(in the rows, 128 means zero)
Rotation paths and how fast each direction turns (degrees a step):
Each turn is a multiple of 5 degrees from 10 to 175, or 0.
Each row of a path follows its step; steps can be skipped.
Rotation 1:
step 0: [138 138 126 122 113 130 136 129 120 127 123 129 121 131 129 127 124 121
 126 121 119 121 127 121 128 137 138 128 123 125 129 129 119 128 130 127
 132 137 127 137 135 124 126 129 128]
step 1: [127 121 136 129 128 122 130 133 127 131 132 128 125 132 125 132 117 131
 138 134 133 129 139 115 134 132 132 122 129 133 125 120 135 125 131 135
 131 131 120 134 116 122 122 121 132]
step 2: [124 127 133 125 134 115 124 126 120 121 122 137 128 127 126 138 130 114
 133 127 134 115 122 124 133 124 132 137 132 126 138 135 125 129 131 129
 128 127 135 132 131 124 129 128 124]
step 3: [124 136 122 129 128 122 117 129 132 118 124 127 126 126 126 129 128 136
 120 136 128 127 128 115 131 125 129 126 119 123 126 120 121 123 124 123
 132 132 114 120 126 119 128 129 120]
step 4: [127 120 130 126 126 133 135 125 137 130 130 129 134 125 129 138 120 122
 127 134 136 133 122 126 131 129 143 131 124 137 136 134 130 132 122 124
 133 138 133 118 122 129 131 133 122]
step 5: [131 133 125 122 124 131 116 131 117 120 130 119 121 120 128 132 128 122
 126 128 131 125 127 124 117 122 123 128 130 142 126 126 124 133 124 127
 128 136 126 138 124 130 133 138 131]
step 6: [125 123 118 137 124 133 125 136 120 130 125 126 137 134 120 130 124 123
 133 121 133 132 134 130 125 129 130 118 122 121 130 130 125 120 120 128
 128 134 134 127 115 121 133 117 126]
step 7: [129 133 139 129 127 139 119 127 126 131 129 122 121 131 133 137 125 112
 129 123 122 126 118 129 134 124 132 132 131 131 123 123 125 136 133 126
 125 124 124 125 125 123 129 116 123]
step 8: [139 135 126 126 131 122 136 132 130 125 119 121 130 129 130 125 127 130
 132 129 128 124 138 124 128 128 136 126 138 129 123 134 116 131 115 131
 131 131 119 129 131 119 137 121 133]
step 9: [129 116 134 135 124 127 126 136 126 113 131 137 132 125 131 132 119 134
 127 127 130 125 127 122 125 129 134 127 136 135 127 124 138 133 134 123
 125 121 133 118 126 119 133 121 131]
[129 129 130 129 127 126 127 127 126 132 127 126 127 128 126 127 126 127
 132 127 125 127 130 128 128 127 129 128 127 125 128 126 128 130 129 131
 127 128 129 130 127 129 129 125 126]
60
Rotation 2:
step 0: [131 123 134 118 127 139 132 142 136 132 127 127 131 118 127 126 130 125
 140 124 125 133 126 127 139 122 132 125 130 131 125 133 122 133 121 127
 118 129 122 136 130 132 124 134 125]
step 1: [129 123 124 126 127 133 132 135 135 131 125 135 129 123 123 127 135 125
 129 121 126 130 121 138 124 120 130 131 126 133 144 123 113 125 126 124
 130 136 130 127 137 135 124 124 125]
step 2: [128 127 113 128 118 122 129 136 126 127 127 138 130 138 126 130 127 128
 129 136 132 127 124 141 119 121 126 122 123 122 137 133 121 125 123 128
 122 122 122 131 131 131 131 127 133]
step 3: [117 125 121 128 125 124 136 138 130 125 123 132 125 128 134 124 127 130
 128 143 130 127 132 136 133 124 132 121 132 128 120 127 130 134 128 121
 130 126 124 118 136 118 136 126 137]
step 4: [126 123 122 124 134 124 137 123 138 130 132 133 128 129 141 127 131 120
 114 126 130 127 131 127 134 130 131 133 131 132 124 125 132 125 124 119
 128 126 124 121 126 133 131 122 144]
step 5: [140 118 128 129 130 129 132 120 138 134 128 130 133 133 128 129 119 123
 129 122 139 138 133 131 124 129 121 133 129 123 112 132 131 126 126 126
 121 128 125 126 131 131 122 134 136]
step 6: [132 130 127 135 131 124 129 127 128 136 124 125 124 121 125 123 125 130
 140 123 129 130 133 138 128 132 117 131 123 134 121 116 130 132 138 123
 121 128 132 121 136 140 121 131 129]
step 7: [136 138 123 122 128 134 133 129 129 129 129 134 129 127 123 124 128 131
 134 127 122 116 133 125 130 130 120 122 122 138 131 122 137 126 127 126
 112 120 123 135 132 138 126 127 127]
step 8: [134 122 128 119 127 140 127 128 136 124 125 135 134 125 123 121 126 133
 131 126 123 124 135 124 131 122 131 119 128 133 134 133 127 138 123 136
 125 128 119 116 138 128 129 130 120]
step 9: [129 120 127 132 126 125 127 131 134 132 131 134 127 118 126 126 124 129
 129 128 123 130 126 128 129 120 134 129 131 125 144 130 117 139 123 127
 128 125 124 120 122 144 137 129 133]
[126 129 131 129 130 128 128 126 127 127 127 128 130 127 126 126 131 129
 128 129 129 128 126 130 128 129 129 128 127 128 125 125 126 130 126 127
 129 132 128 124 130 130 131 128 126]
140
Rotation 3:
step 0: [131 123 134 130 128 125 121 136 120 122 122 123 129 123 134 127 139 120
 125 130 121 125 138 134 127 131 125 136 136 131 128 126 118 128 131 132
 136 132 133 126 122 135 133 129 132]
step 1: [120 126 131 121 139 129 127 124 125 128 134 122 128 121 137 130 122 137
 124 134 132 125 122 128 129 133 121 124 126 123 132 127 131 132 132 138
 126 123 120 138 130 135 125 121 123]
step 2: [125 124 129 125 124 134 125 125 128 124 128 129 126 132 118 125 127 131
 134 135 119 131 135 126 126 124 136 136 121 127 136 125 126 126 138 132
 143 125 132 131 132 116 122 126 131]
step 3: [131 132 133 129 133 125 126 121 138 130 128 122 118 126 133 138 131 125
 122 120 124 125 131 132 130 121 127 120 139 136 129 128 121 126 131 134
 133 119 131 125 131 134 136 127 130]
step 4: [123 129 126 122 135 129 132 128 121 138 136 131 130 131 125 121 124 134
 142 123 132 127 138 133 121 132 121 132 129 128 136 126 121 130 117 136
 129 128 123 134 127 130 129 129 126]
step 5: [139 123 132 129 130 125 121 130 129 115 130 130 119 128 137 119 128 123
 128 130 128 129 131 126 117 133 134 127 128 125 134 128 127 131 137 125
 140 133 134 126 120 131 130 124 125]
step 6: [123 128 128 125 137 130 127 126 128 123 133 121 127 133 130 138 124 127
 126 126 132 127 124 140 134 128 116 126 134 120 133 129 127 128 134 133
 127 129 131 128 138 132 116 125 138]
step 7: [129 132 127 128 126 129 131 134 125 132 131 125 128 132 121 130 133 138
 123 131 126 135 134 136 112 128 139 130 120 126 135 129 127 124 129 133
 134 125 125 134 137 122 136 125 125]
step 8: [134 125 139 129 134 121 132 124 132 126 127 134 120 129 131 131 133 125
 133 122 123 134 117 127 122 114 125 128 135 136 131 124 123 131 135 138
 129 129 126 125 121 128 126 131 128]
step 9: [123 137 126 119 132 135 127 131 128 133 121 124 129 135 129 125 126 128
 130 119 137 125 133 138 130 136 126 133 128 130 141 121 127 132 129 126
 126 127 122 126 119 131 127 118 132]
[129 129 129 128 126 127 128 131 130 125 126 126 129 126 127 126 128 128
 128 129 128 127 131 129 127 129 129 128 128 132 129 127 129 129 129 126
 128 130 130 129 130 127 133 125 126]
155
Rotation 4:
step 0: [127 138 115 127 128 130 131 123 129 116 143 132 117 121 131 127 122 131
 129 124 130 130 123 117 128 133 126 134 135 124 122 126 128 139 134 126
 133 119 127 125 125 133 133 131 131]
step 1: [130 124 128 133 122 130 140 129 127 114 132 125 122 137 131 116 127 131
 124 136 125 126 135 125 128 131 126 117 132 131 121 126 126 137 128 131
 120 126 136 117 125 137 133 124 120]
step 2: [128 125 132 137 124 131 134 130 123 127 122 124 135 137 129 132 124 128
 124 122 126 142 124 125 130 127 126 115 123 124 118 128 127 119 129 131
 116 119 136 118 131 120 128 133 136]
step 3: [137 127 133 134 133 126 116 132 133 130 129 128 127 131 130 133 133 130
 122 127 120 132 126 133 139 121 125 113 136 131 128 131 117 117 131 123
 135 127 130 133 128 126 119 128 138]
step 4: [128 132 122 119 136 124 123 131 119 132 135 129 117 116 124 131 127 132
 136 120 129 129 119 127 130 116 130 120 133 136 125 127 130 129 136 129
 132 139 131 131 126 123 115 129 126]
step 5: [121 117 116 128 146 123 133 130 124 124 136 122 130 123 130 127 131 128
 125 130 134 118 133 129 124 121 123 128 132 132 126 132 126 133 130 126
 125 143 124 125 121 124 138 129 124]
step 6: [127 126 127 127 133 130 137 127 130 122 121 134 135 133 121 129 129 132
 126 125 138 123 129 120 135 123 139 134 125 129 116 131 124 133 110 126
 116 132 123 128 130 123 133 134 129]
step 7: [127 125 133 134 121 125 129 124 127 129 135 133 126 133 129 132 130 126
 126 120 116 131 133 129 135 130 136 141 129 127 119 134 125 128 119 117
 130 124 127 129 121 136 134 135 145]
step 8: [139 133 132 125 117 129 133 128 128 126 129 132 126 132 132 130 121 142
 139 129 115 126 127 126 127 124 135 131 128 132 122 120 125 120 137 126
 137 134 135 129 121 139 132 127 127]
step 9: [122 126 125 127 132 129 140 128 125 129 130 124 136 125 129 126 117 139
 123 135 122 124 120 132 128 129 120 121 122 124 124 135 137 124 147 134
 132 129 127 125 129 139 129 131 131]
[128 129 128 130 128 128 129 130 129 125 130 125 127 129 127 130 127 129
 127 128 128 128 127 126 130 126 130 126 130 128 124 131 128 128 129 128
 128 131 128 127 125 129 128 130 130]
0
Rotation 5:
step 0: [125 125 122 126 123 125 135 131 123 125 135 133 142 130 129 124 128 123
 117 127 130 137 118 120 124 126 128 119 127 125 134 129 133 124 127 123
 127 124 124 125 131 119 124 135 134]
step 1: [127 126 126 129 140 128 136 130 126 130 132 123 123 121 127 115 129 133
 129 139 119 122 132 131 125 128 130 125 133 132 128 127 135 138 126 125
 125 132 133 121 123 133 133 118 125]
step 2: [126 131 130 127 124 128 123 133 125 131 125 136 134 126 121 135 130 121
 119 125 126 126 121 128 125 123 131 134 138 119 127 135 124 122 125 136
 126 129 119 128 119 136 131 122 137]
step 3: [124 124 131 143 135 125 131 131 130 136 129 133 126 129 135 125 124 129
 133 133 125 125 126 129 127 125 118 124 125 129 138 121 125 129 118 123
 134 117 125 128 134 123 129 131 135]
step 4: [121 133 120 124 127 130 136 130 134 125 129 125 125 120 131 131 139 121
 126 130 129 129 127 128 123 130 143 114 131 127 124 126 128 126 129 132
 124 132 131 119 132 134 128 133 136]
step 5: [133 126 128 132 136 128 131 124 122 128 133 135 133 138 123 123 126 132
 118 136 128 136 120 132 132 125 125 129 130 117 124 121 132 130 123 122
 125 121 130 129 122 138 131 126 124]
step 6: [126 130 125 131 131 129 128 137 127 118 125 132 131 128 128 130 127 118
 127 135 131 118 137 135 125 129 123 126 132 137 136 129 129 129 126 136
 126 130 117 124 133 126 133 115 133]
step 7: [120 132 128 133 126 123 133 123 134 130 117 125 129 127 131 132 129 129
 135 136 126 126 123 128 130 122 131 135 136 116 127 123 130 125 124 118
 130 131 128 130 122 130 120 135 140]
step 8: [128 125 130 128 127 131 125 126 129 124 139 133 144 129 137 123 131 122
 123 130 129 127 124 122 122 126 127 118 119 125 133 127 129 131 122 129
 123 124 135 116 134 124 123 123 130]
step 9: [118 127 125 131 138 127 136 133 120 126 132 127 126 130 119 121 132 131
 129 131 121 127 128 137 130 120 139 124 137 131 124 127 138 132 136 123
 124 131 125 131 125 125 133 125 130]
[126 128 126 127 127 127 130 130 128 126 128 130 127 130 130 129 127 127
 127 127 129 127 127 128 128 124 131 128 129 128 126 131 126 128 130 130
 127 128 126 128 125 126 128 131 126]
160
[129 130 130 128 130 131 130 130 127 126 129 128 129 128 125 126 127 131
 126 128 127 129 131 129 129 128 126 128 128 126 125 130 129 126 127 129
 125 130 127 127 127 128 131 127 126]
90
